128 stands for zero in the data rows.
Some points:
[112  99  88 125 146 185 102  82 124 158  87 171 165 130  93  83 148 147
 121 166 150 129 153 116 102 142 163 182 113 124  82  89]
[133 190 137 175 144 157 173 176 117  92 151 170 115 120 147 125  76 117
 174 201 181 176  87 118 146 123 112  88 120 116 127 154]
[100 169 130  91 126  86 108 131 144 131 195  91  98 103  84 120 133  51
 121  95 122  98 150 166  89 108 104 130 144 123 156 120]
[146 204  95  98 143 141 143  32 100 170 101 175 175 157 161 173 164 125
 120 155 147 197 157 154 123 121 115 108 131 163 175  97]
[142 153 152  72  74 131 121  99 158 112 148 125 101  88 114 107 149  79
 108 134 137 158  77  68  60 157 183 161 123 138 107 148]
[122 150 188 127 139 154 153 169 159 107  95 149 176  92 127 173 101 134
 128  87  93 121 147 121 119  75  64 163 145 134 149 115]
[171 108 177 166  88 115 105  80 173 156 105 157 143 109 130  51 117  92
 112 124  90 148 179 139 126 150 185 128 201 151 169  64]
[161 143 151 153 165  55 106 154 138 101 178 108 133 123 114 114 166  82
 147 151 159 125 144 147 108 105 103 106 144 131 124 138]
[175 132 112 134 133 146 119 148  95 107 119 129  43 130 105 126 184 144
 100 144 114 130 108  88 128  80 153 128 136 127 143 127]
[127 153 158 192  96  91  85 117 125 121  93  95 164 150 119 136 111 183
 142 106  81 168 110 117 132 150 154 105 133  80 137 124]
[181 126 123 121  82 133 101 192 104 115 107 131 112 140  83 185 112 100
 115 148 115 121 158 123 141 129  89 146  84 119 148 109]
[ 71 110 155 122 184 134 171 166  86 128 105 105 149 108 131 135 136 114
 128 142 104 104 116 167 210 124 193 168  94  84 126 118]
[132  87 122 100 132 162 132 121 102 152 181 112 202 146 139 124 174 189
 103 129  99  67 186 130 140 164 144  76  84 111 106 164]
[101 124 150 123 174 110 117 157 108  94 127 144 138 123  77 124 175 138
 127 109 111 129 142 106 145 156  52 133 149  85 143 215]
[101 151 152 165 140  93 192 150  79 110 181 136 132  50 160 139 126 143
 202 152 159  61 102 162 109 116 163 144 139 151 138 155]
[ 72 108 169  70 104 126 139 120 139  98 131  88 122 155  87 110 188 129
 182 181 113 118 118  97 118 101 111 116 179 121 120 113]
[147 143  62 121 150 140 138 151 112 206 125 175 130  55 116 132  58 157
 162 152 146  58 110 153 175 124 128 144 125 144  77  85]
[134 134 133 112 140 107 130 128 116 134 189 106 201 144 135 113  83 137
 104 142 169 109 202 157  88  82 135 153  90  82 100  83]
[120 112 118 155 112 101 163 181 134 147 130 119  70  86 166 120 160  93
 104 102  62 133 160  43 116  90 132 112  81 131 100 154]
[116 161  69  95 120 132 154 188  92 123 126 131 148 120 143 127 116 104
 140  57 143 131 136 125 165  86 137  64 107 125  84 157]
[114 180 136 167 114 160 152 138 156 123  67 136 115 131 106 145 158 192
  66 100 130  73 124  79  91 116 150 138  92 101 154 101]
[161 109  50 126 151  94  82 176 130 158 119  70 139 124 103 114 102 102
 139 158 160 103 138 116 170 123 102 132 119  56 159 155]
[117 103  77 128  90 156 132 102 111 164 112 137 135 104  81 182 159 102
 121  57 193 150 128 110 142 117 118 124 132 123 100 134]
[138 149  93  49 147 121 182 131 154 180  93  97 154 130  88 124 106 173
  93 109  94  94  49 192 155 118 112 109  96  92  72 170]
[190  78 143 121 145 163 119 135 103 175  62  50 166 145 133  89 110 116
 141 141 119  74  99 114 113 100  97 116 100 118 127 158]
[136 123  83 129 155 119 188 141  89  84 109 160 184 150  86 114 177 120
 173  98 110 138 157 117 126 156  75 143  90  91  54 131]
[118 150 139 129 104 119 162 121 111 133 133 154 162 103 127 141 112  23
  84 128 146 152 108 135 101 116 108  74 218 131 117 143]
[105 113 177 131 146 134 129 106 121 132 217 143 112 143  82 125  79 138
 131  96 168 160 131  86 215 106  76 126 120 121 158 135]
[177 112 105  76 149 147 115 129 125 157 138  87 159 113 169 110  68 190
 110 106  94 129  91 101 147 147 131 134 148 164  79  99]
[113 158 103 116 109 118  86 159 119 110 145 113 168 151  67 163 163 121
 145 153 107 136  89  98 171 129 116 125 155 106 138  73]
[ 55 123  90 166 138 166  73 176 128 133 130 114 141 133 114 123 155  81
  60 155  86 119 123 120  78 113  82  67 135 140 130  85]
[119  99 122 168  75 203 156 163 140 102 128 107 117 121 145 130 147 108
 106 170 148 165 126 176 160 121  81 148 100  36 181 170]
[165 115 116 119 140 143 107  96 154 153 199 107 123  95 130 142  61 148
 124 145 102 115 143 132 135 140 102 139 117  43 105 185]
[134 110  97 143 162 101 102 105 126 193  99 179  88 117 157 104 159 125
 186 161 169 160 171 128 134 124  90 136  86 153 104  87]
[113 153 125 123 137  93 156  76 138  82 149 122 103 129 197 101 129 138
  81 132 125 119  99 121 107 127  66 195 160 128 143  91]
[164 177 183 155 179 111 156 123 136 116 117 159  89 125 126 118 136 116
 105 156 105 132 149  77 109 139  81 122 124 185 144  85]
[140  52 150  99 118 158 110 178 158 127  77  93 162 108 101  85  70 134
  99 139 124 140 124 101 130 103 176 124 111 131 191  95]
[158  99 165 204 126 176 113 115 145 160 122 161 109  70 147 159 119 141
 104 143  80 103 164 159 153 166 155  93 129 132 103  99]
[139 102 116  33 145 127 148  92 134  95  92 147 143 105 131 158 157  89
 111 151 201 150 159 160 147 150 138 106  64  89  96  90]
[117 158 132  73 161 174 138 150 125 160  86 144 130 214 182  89 140 108
 147 123 142 147 114 116 100 168  93 114 151 148 159 149]
[135 122  76 163 127 120 133 176  82  39 139 121 108 243  91 130  87 134
 143 102 148 166  91 216 161 135 142 127 160 132 100 128]
[139 151 107 191  96 122 150 108 111 110 150 188 146 151 132 139 136 104
 184 131  82 126 124 195  84  97 160 148 139 119 173 106]
[ 96 167 123 137 107 156 112 169 123 117  69  89 107  97 111 133 144 148
 165 130 158  86 164  81 141 157 153 143 194 132 132 158]
[ 88 136 118 113 138 142 167 139 141 111 189 119  90 159 127  99 125 121
 111 151 145 118 149  96 150 118 169  65 117 119 153 114]
[136 162 156 162 150 116 113 124 151  90 122 152 123  82 143 106 159 127
  91  92 126 155 114 160 110 129 132 143 124 142 111 104]
[137 198 109 150 125 139 170 150 113 137 146 114 105 157 110 109 127  98
  86 177  96 196 148 145 165 190  99 135 155 161 106  92]
[118 125 165 169 155  90 132 110 168 155 153 101 130 184 142 143 113  82
 179 125 129 158  86 137 141 112 144  95 144 130  67 144]
[146 129  82 145 140 130 136  69 143 123 109  91  68 118 146  95  91 164
 166 104  84  38 171 195 133 175 109 106 162 120 128 153]
[150 108 175  65 138 152 110 118 147 113  89 105 100 128 127 166 127 133
 139 123  93  63 174 143 133 170 184 100 118 155 198 131]
[ 72 122 105  93 153 130  74 107  67 157  64 181 133 170 145 130  74 151
 123 164 123 115 150 157  94 112 146 152 129 111  85 192]
[140 176 176 139 144 177  86 149 140 122  81 171 108  76 177 113 155 116
 145 127  59 176 105 171 134 123 111 153 108 163 119  93]
[157  98  53  87 127 132 162 121 166 115  98 114 190 122 137 135 112 131
 129 109  89  67 137 105 153  94 145 174 136 121 177 162]
[110  98 138 140 121  98 161 190 104 146 133  93 133 158 111 130  72 140
  58 140 193 151  93 100 119 182 169 131  40 108 140 130]
[ 78 126 101 159 134 151 112 122 219  82 143  90  82 150 106 137 117 128
 117 126  61 150 116 121 119  96 143 130  86 208 159  69]
[152 105 116 117 134  95 117 145 164  81 198 154 185 111 129 157 136 170
 127 141  89 169 133 138 156 164 128 134 153 163  78 176]
[117 104 110  86  80 165 100  88 134 154 120 151 157  91 193  69 150 188
  91 110 143 129  82 119 129  93 118 103  73 114 138 111]
[137 143 103 140 100 118 129 127 143 118 124 119  77 166  58 135  86 104
 140 127 128 138 140  96 108 156 114 196 114 157 120  91]
[128 116 150 146  81 123 120  87 123  84 170 103 122  94 127 140 127 145
 134 193 116 136  95  88 127 130 142 165 132 148 113 183]
[165 169 130 132 143  95 103  91  80 113 185  79 109 114 117 140 170 138
 136 130 124 120 122 121  97 127 152 192 114 139 172 126]
[119 145 168 121  74 133 115 139 215 199 107 118 135 131  92 129 132 238
 139 124 100 111 132 159 108 145 116 139 140 164 123 164]
[140 171 203 191 130 183 157  93  89 150 119  95 158 152 140 144 152 128
  99 122  96 180 131  93 119 111 179 134 143 167 108 107]
[114  82 124 133 174 133 132 159 139 104 128 126 109 125  39 112 128 174
 109 138 148 131 130  84  54  62 152 102 185 162 150 116]
[ 95 135  87 120 106 148  76 135 146 117 109 137 135 122 230 145 153 164
 113  98 159 206 164 123  92 129 170 151 154 156 114 109]
[ 76 100 171 156 165 158 102 143  84 125 194 154  84 173 115 135 145 113
  73  86 151  62 105 126 166 118 111 153 161 119 124 131]
[134 159 117 159 159 116 113  87 203 114 126 136 198 131 154 104 109  90
 130 114 169  39 132 132 183 148 146 102 177 173 154 162]
[125 116 168 139 105 110 167 122 156 134 166 148 146 129  60  76 139 113
 122 105  76 167 165  97 106 123 137 142  99 138 159 147]
[101 177  54  83 160 125 105 125  79 161 168 127 151 109 138 148 107 104
 151 109 139 125 150 155 114 134 122 105 154  86 121 158]
[126 105 110 108 167 131  98 157 124 122 161 195 139 100 175 146 130 154
 154  90 160 158  91 129  78 170 153 133 151  90 163 105]
[145 142 100  87 140 159 156  53  43 133 141 115 120 104 198 156  95  73
 189 122 109 164 124 165 115 117 112 143 149 113 118 151]
[103 106 142  96 152 120 193 110 172 108  42  95 123 140 155 137 125 120
 117 156 107 145 137 118 106 148 161 150 172  69 122  89]
[163 118 136 159 111 152 109 149 151 140 123  94 198 131 138 149 118  90
 199 119 174  55  91 169 105 198  83 101 110 134 135 161]
[ 89  81 141 106 119 118 132 154 146 134 169 113 121 128  77 174 170 146
 123 154 104 129  94  62 161 168 113 120 123  82 141  76]
[180  75 175 173 111 141 120 159 109  55 121 136 116 152 191 113 127 110
 118 114  79 123 134  92  87 139 102 120 115 213 113  82]
[108 129 129 159 151 131 101  92 121 135  61 131 162  88 109  87 102 119
  90  93 165 149 129 177 127 138 122 157 114 120  96 183]
[116 202 144 173 138  71  86 138 150  96  92 164 119 164 172 134 123  86
 122 139 104 146 134  74 130 133 156 145  83 114 114 139]
[137 145 155 147  94 111 137 134  91 127 179 123  89 189  99 136 130 130
 129  93 147 116 101 169 154 113  84 117 115 112 136  73]
[104  94 120 153 105 124 167 117 104 146 174 114  77 194  97 151 136 111
 103 120 114 104 133  96 121 130 132 131 153 149 129 143]
[109  97 145  96 111  52 124  88 116 174  52 179 118 119 162 176 123 117
 105 115 120  69 103 142 134 158  77 101 129 122  76 120]
[126  53  74 102 105 101 159 147 109 210  83 124 156 163 176 114 160 168
  97 132 140 148 115 134 169 102 130 141 100 154 166  99]
[141  98 129 156 102 152 211 111 157 178  83 161 129 138 120  95 109 142
 169 107 170 183 113 140 114 133  93 136 115 119  99 128]
[123 135 195  79  69 151  94 160  74 145 143 154 117 147  82  90  88 112
 104 146 107 107 111  88 180 119 136 121 134 152 133 149]
[112 120 144 111 165  90 146 199 124 178 160 145 101 111 194 103 139 101
 155 113 116 198 134 205 104 126 121 161 173 123 134 108]
[180 132 168 127 194 123 142 111 143  92 133 120 103 135  88 174 135 155
 108 113 169 124 137  66 109  63 171  60 151  33 119 153]
[121 140  95 165 122 177 110 106 156 202 142  81 140 153 196 106 121 136
 144 154 144 101 113 145 127 127  91 105 125 107  95 126]
[130 126  92 115 120 102 105  69 150  99 124 156 137 113 132  98 131 184
 124 161  70  76  93 109 138 134 138 109 139 167 192 156]
Along one direction, these points spread out more than along any other. Take the direction at right angles to it along which they spread out most. Then take the direction at right angles to both along which they spread out most. Go by this last direction. Where along it does each point below lie, from 0 to 99? The average is 50, and the first point in the table lies past the average. One standard deviation of the points above along it is 16.
[167  96 123 153 176 151 147 140  87 118 125 107 124  79  28 126 163 149
 104 113 148 163  77 144 108 170 136 131 121 175 142 119] 54
[139  90  87 105 114 145 129 140 121 160 111 184 144 167 136 138 111 164
 128 155 133 146 142 120  94 153 137  84 125  65 127 113] 57
[105 162 165  77 129  73 110 104  70 134  78 130 152  89 160 162 146 158
 127 157 185 191 149 191 119  82 109 108 116 195 158 158] 34
[106 176 144 120 108 163 155 177 145  99 158  90  94 170 139 138 118 140
 117 141 204 130 175 163 104 150 133 122  75 159  64 120] 37
[126 123 122 143 127 121 118  87 129 104 110 136  80 119 129 103 133 106
 147  95  92 130 107 126 125 139 220  50 103 141 132 157] 56
[158 108 126  74 110 129  90 117 172 123 139  62 118  80 119 122 122 192
 151  84 165  94 185  97 204 147 100 117 187 108 151 168] 73
[ 24  83 107 139 116  80 107  33  43  72  77 106 149  44 135 161 101 150
 182 138 185 202 171 130 105 110  82  79 122 145 143 139] 33
[133 152 153 129  85  56 149 171  74  96 147  93 115 116 153  90 168 132
 142 113 155 112 133 117 146 135 158 120 155  72 138 110] 40
[122 103 170  93 123 134 134 148 144 140 155 155 105 197 142 160  79 120
 133  98 106 156  84 102 101 139  93 142  38 125 145  98] 51
[149 174  95 173 111  96 113  89 175 137 157 139 129 117 135 151 132 113
 172 114 136  82 120 129 127 143 160 155 158 155 188 155] 44
[132 112 157 150 134 143 132 105 147  96 169 157 111 143 126 143 139  47
 165  79 143  94 146 127 137 111 159 191 126 190 137  94] 37
[144  97 132 165 147  89 116 133 177 141 137 142  69 134 174 176 159 109
 115 144 118 185 122 161 149 100 151 173 146 163 143 226] 37
[117 115 181 111 111 142  60 124 150 107 158 125 103 143  72 115 153 101
 168 124 136 121 114 147 136  92 154 157 102  98  91 106] 50
[193 121  95 120  59 105 113 103 160 103 104 173 113 119 164 121 126 168
 109 181 146  51 133 150 140  90 146 155 168 172  83 147] 63
